One turn moves every row onto another: examples first, then more rows asked
pavev: [ 0.38  1.57 -0.22 -0.08  0.38 -0.74  0.56  0.15  1.56  0.09 -0.27  1.17
 -2.00  0.71 -0.77  0.11 -0.31  0.37 -1.92 -2.44  3.15 -2.54 -0.17  1.46
  3.01 -3.23 -3.46 -0.80]
rogi: [ 1.43 -0.77  2.13 -0.68 -2.74  0.49 -1.93  1.09  3.52  0.19  0.14 -4.97
 -1.89  1.16 -2.48  1.67 -3.89  1.57  1.69 -0.98 -2.08  0.77  0.40  0.61
 -0.64 -0.19 -1.25 -1.55]
Sut: [ 3.19 -0.75  1.90 -4.43 -2.27 -0.61 -0.88  3.47  0.21 -0.02  1.65 -1.63
  1.42 -1.18 -1.84 -0.36 -2.43  1.93 -0.80 -1.34 -1.02 -2.06  0.42  1.74
  2.92  0.24 -2.28 -2.98]
mun: [ 1.98  1.85  0.91 -3.57  0.98 -0.79 -2.65  0.01  2.77 -0.23  0.54 -1.75
 -1.04  2.64 -2.66 -1.25 -1.40 -1.92 -2.89  0.81  0.02  0.49  1.97  0.83
  0.42 -3.47  1.19  1.20]
Mar: [ 1.05  0.93  0.97 -0.41 -3.57  0.00  0.63  1.06  1.22  2.52  0.21 -2.55
 -3.31  0.94 -0.94  1.93 -2.33 -1.32  0.56 -2.49 -0.06 -3.58  3.45  1.35
  2.42 -0.71 -0.96  0.86]
gamu: [ 0.96  2.69  1.79 -2.29 -0.56 -0.02 -3.17  0.74 -1.88  0.15 -0.17 -0.68
  0.73  3.58 -1.27  1.27  1.22  0.97  1.86 -2.25  0.69 -0.95 -0.97  1.65
  0.50 -0.01 -3.11 -0.24]
Movo: [-0.23 -0.69  0.61 -1.66  0.60  0.44 -3.00  1.12  3.26 -0.44  0.98 -1.38
 -2.81  1.45 -3.93 -1.66 -0.11  2.69 -1.67 -1.33  1.60  1.44 -1.25  1.65
  0.66 -1.39 -3.46 -2.47]
numo: [-0.01 -0.61  0.55 -1.33  1.29  0.13 -3.86  1.65  3.05 -0.30  0.24 -1.28
 -3.18  1.70 -4.54 -1.50 -1.12  2.70 -1.15 -1.04  1.16  1.48 -1.58  1.80
  0.85 -1.45 -2.64 -2.29]
tumad: [ 4.66 -0.78  0.66 -0.75 -0.03  0.27 -0.23  1.74  4.26  0.98  0.55 -0.78
 -0.93  4.07 -3.41 -0.23 -2.37 -0.99 -0.74 -0.72  1.20 -1.19  3.26 -2.18
  2.92  1.54 -1.00  0.39]
Depu: [ 0.72  1.47  0.23 -0.42  0.17 -0.46  0.04 -0.42  1.79  0.09  0.28  0.76
 -2.53  1.19 -0.80 -0.18 -1.07  0.02 -1.66 -2.53  3.22 -3.30  0.19  2.04
  4.05 -3.66 -3.02 -1.09]
Mono: [ 2.62 -0.31  0.98 -0.54 -0.20  0.22 -0.74  2.46  4.51  0.42  0.80  0.23
 -0.44  4.11 -2.75 -0.77 -1.51 -0.55  0.10 -1.60  1.51 -1.35  3.24 -3.08
  2.67  1.05  0.03  0.54]
Sofir: [ 1.37 -1.36  1.75 -0.51 -2.14  0.58 -2.72  1.83  3.28  0.50 -0.60 -3.96
 -2.52  0.88 -2.13  1.25 -3.66  1.21  1.84 -0.83 -2.10  0.99  0.48  0.06
 -1.46  0.07 -1.37 -1.32]
der: [ 3.23 -0.56  1.76 -4.13 -1.36 -1.55 -0.92  3.14 -0.74 -0.07  1.97 -2.46
  0.86 -1.17 -2.57 -0.49 -1.19  1.42 -0.05 -1.14 -2.17 -2.22 -0.54  0.61
  2.31 -0.49 -2.33 -3.39]
Bikag: [ 3.37  1.49  1.00 -3.28  1.50 -0.94 -2.46 -0.14  2.88 -0.60  0.54 -2.44
 -2.05  1.00 -2.23 -0.10 -1.73 -1.17 -2.41  1.17 -0.51  0.92  1.69  1.16
  0.42 -3.08  1.70  0.96]
bib: [ 1.75  2.87  1.73 -1.89  0.31  0.00 -2.62  0.50 -2.17 -0.17 -0.08 -0.99
  0.47  3.67 -1.26  1.76  0.89  1.31  1.36 -2.76 -0.72 -1.70 -1.39  0.85
  0.61 -0.06 -2.66  0.37]
bekiv: [ 3.33  1.08  0.84 -3.65  0.67 -0.57 -2.24 -0.89  2.08 -0.67  0.09 -1.98
 -1.67  1.78 -3.64  0.02 -1.70 -2.06 -2.78  1.60 -0.15  0.68  1.73  1.79
  1.17 -2.84  1.12  0.58]
meged: [ 1.02  1.77  0.92 -0.33 -3.44 -0.52  0.89  1.01  0.93  2.63 -0.01 -3.36
 -2.93  0.65 -1.41  2.69 -2.94 -0.55  0.88 -2.04  0.25 -3.54  2.52  0.89
  2.17 -0.81 -0.93  1.13]
Dakik: [ 1.86  2.95  2.53 -2.69 -1.46  0.13 -2.23  0.24 -1.80 -0.36 -0.09  0.24
  0.73  3.20 -0.97  0.76 -0.12  1.40  1.77 -3.04  0.54 -1.56 -1.20  1.15
  1.25  0.93 -3.00  0.70]
laza: [ 2.67 -0.76  2.15 -4.25 -1.81 -0.32 -0.74  3.12 -0.36  0.65  0.52 -2.62
  0.89 -1.40 -2.60  0.09 -1.87  1.81 -0.31 -0.94 -1.36 -2.97  0.55  1.00
  3.65  0.28 -2.42 -3.28]
Mikib: [ 3.82  0.40  0.03 -0.67 -0.26  0.93  0.04  1.63  5.18  0.26  0.66  0.40
 -1.06  4.25 -2.40 -0.66 -1.83 -0.53 -0.33 -2.26  1.54 -1.41  2.70 -2.02
  2.65  1.22 -0.19 -0.10]

Mono turns into Sut
rogi turns into numo
meged turns into Sofir
Now find these:
laza turns into Bikag
Dakik turns into tumad

